Each row is where one point has got to under a steady rotation. How many ticks took it there?
The counts run from 0 to 283.
-.36  .13 -.02  .17  .09 -.06 -.01 -.34  .23  .31  .21 -.03  .07 -.01 -.06  .33  .24 -.06 -.20  .40 -.13 -.18  .06  .14  .39  .14  .26  .33 -.16  .04 -.20  .19 -> 167
 .05 -.01 -.35 -.08  .22 -.02 -.42 -.04 -.17  .42  .08  .19  .08  .08 -.23 -.14  .25  .07  .24 -.03  .04 -.10 -.13  .37 -.10  .08 -.03  .34 -.21  .06 -.20  .48 -> 55
-.45 -.33  .14 -.13 -.13  .05  .00  .13  .02 -.17  .15  .30  .33  .38  .30  .21  .00 -.05  .10 -.33 -.27 -.01 -.02 -.18 -.20  .09  .00  .01  .03  .28  .25  .10 -> 102
-.07  .06 -.36  .18  .52 -.12 -.29 -.13  .28  .18  .24  .01 -.10  .10  .07  .02 -.10 -.15  .34  .22 -.12 -.01 -.09 -.36  .01  .23  .20  .28  .04 -.05  .00  .23 -> 181
 .22 -.14 -.20  .24  .03 -.02  .21 -.04 -.09  .00  .04  .37  .06  .37  .53 -.11 -.04  .37 -.15 -.10 -.02 -.10 -.05  .10 -.10 -.54 -.06  .01 -.18  .16 -.12  .20 -> 128
-.13  .12 -.47  .33  .41 -.25  .05  .00 -.01  .17  .17  .33 -.13 -.05  .19  .05 -.05  .28 -.20  .23  .17 -.27  .15  .10  .11  .04  .39  .25 -.01  .18 -.29  .06 -> 42
 .18 -.04 -.12  .23 -.11  .06 -.05 -.06 -.22  .27  .09  .20  .21  .19  .13 -.38  .15  .25 -.21 -.24 -.05 -.09 -.23  .37 -.05 -.28  .10  .09 -.15  .18 -.37  .32 -> 139
 .25 -.02 -.22  .28  .22  .01 -.23 -.29  .25  .32  .00  .02  .10  .45  .16 -.24  .21 -.03 -.11  .26 -.31 -.05 -.20 -.38  .16 -.32  .14  .09  .02 -.12 -.23  .17 -> 265
-.25 -.20  .16  .10 -.10  .19  .10  .13 -.12  .12  .16  .08  .41  .20  .22  .27  .16  .14  .01  .04 -.20 -.30 -.37 -.20  .07  .34  .22  .39  .00  .09 -.24  .18 -> 282
-.24 -.37 -.20 -.24 -.09 -.03 -.11  .04  .05 -.16  .17  .28  .16  .55  .25  .15  .22 -.14 -.01 -.38 -.24  .01  .02 -.39 -.19  .05 -.10 -.09 -.04  .17  .07 -.01 -> 103
-.09 -.24 -.49 -.18  .19 -.34 -.31 -.03  .13  .08  .07  .38 -.12  .07  .12 -.44  .18  .16 -.22 -.35 -.20 -.01 -.13  .00 -.07 -.23  .19 -.07  .17  .27 -.04 -.07 -> 232
 .22 -.24 -.22  .40  .09  .00 -.09  .08  .03  .34  .28 -.12  .04  .42  .11 -.06  .28 -.17  .15  .13 -.12 -.03 -.40 -.34  .12  .15  .15  .15 -.16  .03 -.32  .15 -> 276
-.34  .12 -.48  .12  .22 -.47  .13 -.13  .24 -.17  .16  .18  .01  .05  .20  .32 -.10  .15  .32 -.28  .00  .11  .23 -.03 -.11 -.20  .03 -.03  .00  .40  .12 -.06 -> 211
-.20  .14 -.58 -.17  .22 -.44  .03  .01  .24 -.11  .11  .27 -.10  .10  .31  .44  .14  .08  .33 -.33 -.06  .13  .18 -.23 -.18 -.21 -.13  .01  .06  .11  .10 -.08 -> 210
 .24  .18 -.07  .31 -.16  .15  .03 -.22 -.28  .22 -.11  .14  .52  .40  .19  .29  .04  .19  .11 -.17  .08 -.18 -.10  .18 -.14 -.15 -.09  .28 -.23  .29 -.13  .09 -> 25
 .13  .32 -.50  .12 -.11 -.37  .08 -.15 -.05  .32  .08  .11  .18  .22  .30  .42  .37  .14 -.17 -.10  .10 -.08 -.10 -.03  .09 -.03  .01  .19  .16 -.09 -.44 -.10 -> 30
-.08 -.11 -.14  .37 -.05 -.16 -.07 -.23  .21  .01  .10 -.02  .08  .34  .10  .07  .13 -.11  .29 -.54 -.12  .07 -.03 -.08  .11 -.07  .00 -.09 -.26  .57  .23 -.32 -> 108
-.33 -.05 -.03  .23  .16 -.01 -.07  .06  .10  .10  .24 -.10  .04  .07 -.10  .35 -.06 -.14  .54 -.12  .02  .03 -.15 -.02 -.02  .38  .08  .18 -.30  .50  .18  .20 -> 193
-.27 -.02 -.30  .07  .16 -.28  .21 -.02  .09 -.03 -.02  .22  .05  .09  .30  .30 -.17  .30  .42 -.30 -.04  .10  .07  .15 -.27 -.43 -.09 -.02 -.12  .31  .19  .20 -> 212
 .39  .01 -.32  .20  .05  .07 -.22 -.13 -.16  .31  .04  .24  .08  .22  .13 -.39  .38  .01 -.28 -.30  .02 -.05 -.29  .25  .04 -.02  .08  .10 -.20  .26 -.40  .03 -> 140
 .06  .15 -.41 -.07  .29  .14 -.43  .07 -.28  .20 -.15  .53  .05  .19  .00  .04  .30 -.03 -.14  .01  .16 -.12  .21  .03 -.12  .17 -.02  .25 -.08  .01 -.39  .22 -> 48
-.19  .01 -.12 -.07 -.05  .02  .05  .01 -.05 -.08 -.11  .32  .06  .24  .35  .32 -.02  .09  .17 -.27  .06  .37  .30  .25 -.31 -.19 -.19 -.04 -.21  .40  .02  .38 -> 216
-.03 -.18 -.15  .18 -.12 -.08  .01 -.03  .02  .09  .29  .00  .13  .42  .45  .05  .24 -.19 -.34 -.19 -.28  .06 -.37 -.39 -.03  .32  .12  .06  .25  .16 -.29 -.15 -> 8
 .33 -.33 -.08 -.14 -.03 -.13 -.16 -.08  .00  .09 -.09  .16  .11  .55  .11 -.16  .37 -.03 -.17 -.08 -.17  .18 -.13  .44  .08 -.28 -.03 -.18 -.24  .21  .07  .29 -> 246
-.11  .06 -.28  .26  .35 -.01  .14  .02 -.11  .16  .11  .46  .03 -.09  .15  .01 -.16  .38 -.09  .17  .17 -.33  .04  .25 -.10 -.16  .34  .35 -.15  .19 -.23  .32 -> 43
-.05  .06 -.33 -.36  .25 -.09 -.18  .02  .03 -.08 -.24  .19  .03  .15  .40  .53  .18  .01  .37 -.35 -.10  .24  .03 -.18 -.16  .03 -.13  .17  .06  .30  .11 -.05 -> 206
-.45 -.34 -.22  .09 -.07 -.28 -.05 -.03  .26 -.13  .31  .23  .05  .38  .22  .12  .18 -.22  .05 -.37 -.22 -.08  .06 -.36  .00  .05  .08 -.13 -.07  .29  .23 -.30 -> 104
 .38  .16 -.44  .08  .11 -.22  .17 -.04 -.17  .34  .04  .06  .03  .15  .26  .23  .27  .36  .03 -.01  .03 -.09 -.30  .17 -.13 -.16  .00  .32 -.10  .04 -.35  .21 -> 33
-.40  .21  .14  .09  .31  .25 -.17 -.16  .17  .14 -.04  .05  .21 -.03  .13  .22 -.01  .06  .01  .36 -.17  .11 -.05  .01  .10  .21  .26  .47  .15  .15 -.12  .42 -> 175
-.15 -.28 -.15 -.01  .20  .02 -.37  .06  .21 -.20  .03  .12  .01  .43  .35  .01  .10 -.34  .26 -.27 -.24  .22  .05 -.43 -.02  .27  .07 -.11 -.02  .38  .14 -.08 -> 100
 .05 -.04 -.36  .11 -.18 -.03  .00 -.12 -.14  .23  .22  .37  .13  .29  .27 -.22  .38  .10 -.42 -.21 -.02 -.13 -.03  .13 -.16 -.27 -.03 -.01 -.17  .03 -.47  .02 -> 136
-.21 -.19 -.19 -.47  .14 -.25 -.13  .08  .00  .25  .12  .21  .25 -.10 -.17  .12  .23  .13  .14  .12 -.09 -.05 -.19  .45 -.02  .12  .07  .28  .09 -.02 -.07  .59 -> 62
-.08  .03 -.24 -.38  .10 -.13 -.44  .02 -.07  .22  .01  .16  .14 -.02 -.25  .08  .47 -.05  .02  .04  .02  .14 -.15  .37  .01  .41 -.07  .27  .08 -.02 -.20  .42 -> 59
 .05 -.01 -.43 -.19  .21 -.22 -.01  .02  .04 -.04 -.01  .21 -.09  .34  .36  .24  .04  .15  .40 -.33  .03  .28  .06  .00 -.35 -.37 -.20 -.09 -.18  .20 -.01  .21 -> 213
 .13 -.26 -.20 -.40  .53 -.20 -.31  .11  .05  .19 -.13  .04 -.01  .09 -.13  .17  .19  .06  .31  .20 -.13  .05 -.22  .32  .06  .04  .10  .18 -.19  .03  .01  .47 -> 66
-.17  .03 -.16  .48 -.16 -.10  .03 -.17 -.05 -.03  .14  .42  .26  .22  .31 -.12  .19  .05 -.49 -.16  .14 -.01  .31  .22  .15 -.06  .12  .04  .02  .27 -.26 -.01 -> 134
-.20 -.25 -.20  .19  .30 -.24 -.09  .02  .39 -.04  .23 -.01 -.11  .21  .22 -.10 -.14 -.04  .37 -.22 -.22  .17 -.12 -.35  .09  .03  .18 -.07  .06  .45  .32  .02 -> 97
 .60 -.09 -.32 -.06  .44 -.12 -.27 -.11 -.07  .20 -.11  .18  .23  .27  .16 -.21  .19 -.05 -.04  .15 -.01 -.04 -.28  .32  .14  .03  .15  .19  .06  .03 -.16  .10 -> 151
